Some points, each followed by its number:
ndarray[ 37  54  48   5 -13  19  19 -35  45 -24  44  17  50 -10  43 -35  -3  21  75   3 -22  -5  -9  36] 0
ndarray[ 63  14  22   0   8  20  60 -32  30   7  24  55  43 -22  53  -3  -7  14  57  14 -12   7   9  56] 1
ndarray[ 14  23  15 -33 -52  -2  53 -50  -9 -12  15  65  34 -37  -4  20 -48  -2  16  20 -11   3  30  11] 2
ndarray[-38 -13  -9 -42 -30  49 -41  -1  43 -33 -52 -23   8   5 -20  19  10  51   5 -15  32 -13 -20  16] 3
ndarray[-56 -17  -8 -23  25  34  -5   4  26 -16 -20  30 -13  58 -25  20 -11  57  33 -21   6 -57 -61  10] 4
ndarray[-34 -31  -2 -19  46  10 -17  43  58 -10 -10   1 -27  38 -14   7 -18  66  27  -2   5 -53 -45  14] 5
ndarray[ -9  38  12 -13 -27  18  -6   5 -11 -19  13  11   1   5 -60  12  14  13  24  11 -68 -19   2 -11] 6
ndarray[-46  -6 -32 -34  42  20 -25   6  56   1   2 -10 -16  38 -42  11 -21  70  36  11 -31 -44 -27  31] 7
ndarray[ 47  24  22  -5  22  26  56 -43   1  18   6  56  18 -18  56   0  -5  13  68  33 -17 -10  12  46] 8
ndarray[-20  21  38   5 -61  75 -32  15   9 -59 -20   9  37 -47 -19 -26  51  -1  -7   6 -22   8 -31  -3] 9
ndarray[ 31  70  42  10  -8  15  52 -36  27  -2  36  23  46 -22  49 -33   1  10  81  -4  -9  25  -9  30] 10
ndarray[ 16 -40   4  -5  22  18 -24 -12  19  40  -5  -1   6   5  13 -29  15  29 -41 -16 -27   7  11  -9] 11
ndarray[-36 -29 -13 -35 -18  34 -21   6  35 -51 -51 -48  18   3 -33   3   2  35   3 -29  -1 -31 -20  25] 12
ndarray[-43 -17   0 -32  39  37 -21  16  52  -4 -25  -4 -31  33 -14  10 -16  74  53  -6 -10 -24 -41  16] 13
ndarray[ 27  45  41   1  -2  39  41 -53  35  -8  42  38  65 -32  29 -17  -6  43  84  19  13 -14   2  22] 14
ndarray[ 28  43  39   2   9   3  24 -68  17  28  46  10  61 -13  43 -26   0  24  71  14  41  39  -6  59] 15
ndarray[ -9  17  18 -12 -71  62 -13  49 -41 -61  -6 -29  34 -66 -62  15  42 -20  -8  14 -30  -2  30  18] 16
ndarray[ 41  40  52   6  19   0  29 -74   7 -10  28  17  53 -33  40 -52  17  25  68  18   6  -2 -12  46] 17
ndarray[ -7   7  10  -3 -39  72 -21  23  11 -29 -64 -40  -2 -10 -31   0  17 -15   3 -14  18  -8 -10  14] 18
ndarray[-29  -4   1  15 -58  66 -19  -4  30 -49  -8 -34  47 -32 -28  -4  35 -17   7  20   6  25   2  28] 19
ndarray[ 10 -34   2  21 -25  51 -11  32  12 -46 -20 -18  17 -41 -22  21  55  15 -13  -5 -34 -16  -9  28] 20
ndarray[ 31  73  58  14  -2  22  44 -54   2 -11  71  19  45 -29  31 -48  -6  10  69  19  -1  -1  48  28] 21
Which two points above are nearest to each new point? Their numbers follow each, smallest number first.
ndarray[-41 -32 -26 -27 -36 -10   4  13  27 -24  -9  72  -9 -14 -58  67 -21  23  12 -14 -45 -26   1  -6] 4 6
ndarray[  0  -3  -1 -42 -73  46  -8  -4  -6 -33 -43   3  37 -61 -59  61   4 -25 -11  21 -30 -32  29  -4] 16 20
ndarray[-72   1   2   2  -4  31 -16  -3  25 -19  -1  44 -12  -5 -44 -19  10  36  25  -9 -54  -4 -38  12] 4 6
ndarray[  7   0   0 -15  14  -2 -38 -32 -16  28  27  29  12 -28 -11 -57  27  39 -70 -14 -12   0 -11  -8] 6 11
ndarray[  2  14  -8   3 -64  79  -8  21  16 -49 -23 -18  42 -25 -19   6  44  -7  -7   9  20  21 -15  12] 9 19
ndarray[-46 -12  -9 -11 -31  -4  17   6  29 -18 -11  67  -3  -2 -82  55 -18  27 -13   2 -48 -31  19   4] 2 6
ndarray[ 28  30   5 -35 -20  17  40 -72  60  -7   0  -5  35  13   9 -35 -43  73  98  15  29  48 -32  55] 14 15
ndarray[-53 -18 -17   2  35  31 -26 -10  53 -10 -44  19 -45  52 -11  11 -29  67  46 -13 -14 -27 -53  20] 4 13
ndarray[ 13 -50 -51 -34  26 -42 -14 -50  32  51  -6 -26   1  11 -11 -49 -24  66 -25 -50  26   0 -25 -12] 5 11
ndarray[-34  14   2   7  -2  32   4  -4  38 -14   3  34  13   7 -34  -9  37  38  37 -14 -53 -22 -36  15] 4 6
ndarray[-10   9 -29 -26 -14  31   2  21  -4 -23  12   8 -13   4 -57   7   0   8  17  -5 -69 -24   8  -4] 6 20
ndarray[  0  -8  22   7  18  -5 -33 -22 -32  31  -2  23   7 -11  -1 -72  22  41 -67 -30   5 -17  -9  -6] 6 11
ndarray[ 42  14  32 -55  19  30  52 -56  40  -1  15  -8  24   7  52 -18 -44  60  66  12  50 -47   4  52] 8 14
ndarray[ -4   9  -4 -15  -3  13   4   3  27   7  16   0   0  10 -44  46   5   9   5   9 -76 -22  25   3] 6 7
ndarray[ 12 -37   5   1  31  35  -8  -3  12 -14  -3  51 -12   4 -24  33  -5  25   8  -5 -67 -23 -22  41] 6 20
ndarray[ 23 -12 -10   6  25 -17  -9 -12  13  33   0 -22  -6   3  -9 -38   2  29 -51 -32  -2   9   5 -10] 11 12
ndarray[ 57 -39  -9  18  64 -15  23   5   1  46 -18   1   2  14  27 -41   2  21 -59 -35 -32 -12  -2  15] 11 20
ndarray[-22 -17 -24 -34 -81  16   2  35  -7 -74 -48  14  18 -57 -63  70  -1 -17 -30 -15 -40   0  48  -7] 16 20
ndarray[ -5 -18   1 -30 -89  37   0  59 -23 -41 -33  17  42 -60 -61  34  15 -26 -34   3 -52 -33  37  -1] 16 20
ndarray[ 27  53  63 -11  -2  35  25 -72  -9 -17  30  22  54 -44  27 -76   0  50  70  15  -7 -10 -20  13] 14 17
ndarray[-49  33  12  14 -14  21 -37   0  45 -32  18  30 -14  16 -33  20  10  26  43 -27 -71 -21 -39  -4] 4 6
ndarray[-39  13   1  -1  -1  28 -29   5  35 -38  25  48  -8  -2 -19 -24  28  20  13 -10 -53 -23  -8 -18] 6 9
ndarray[ 15 -33 -19   7  38   4 -31 -16   7  46  40  -9  26   5  16 -17 -20  33 -60 -16  42  32   8   6] 3 11
ndarray[ 45  51  42  12 -13   5  36 -69   2 -12  39  26  47 -30  22 -76 -10  32  56  38  -3   0  34 -16] 17 21
ndarray[  5 -13   6 -14  12 -30 -13   8 -22  36  21   1  13 -20 -12 -41   9  11 -74   3 -10  -2  27 -17] 6 11
ndarray[ 23   9   3 -54  14   9  47 -48  50  28  40   6  32  17  59 -32 -55  63  81  15  49 -22 -43  53] 14 15
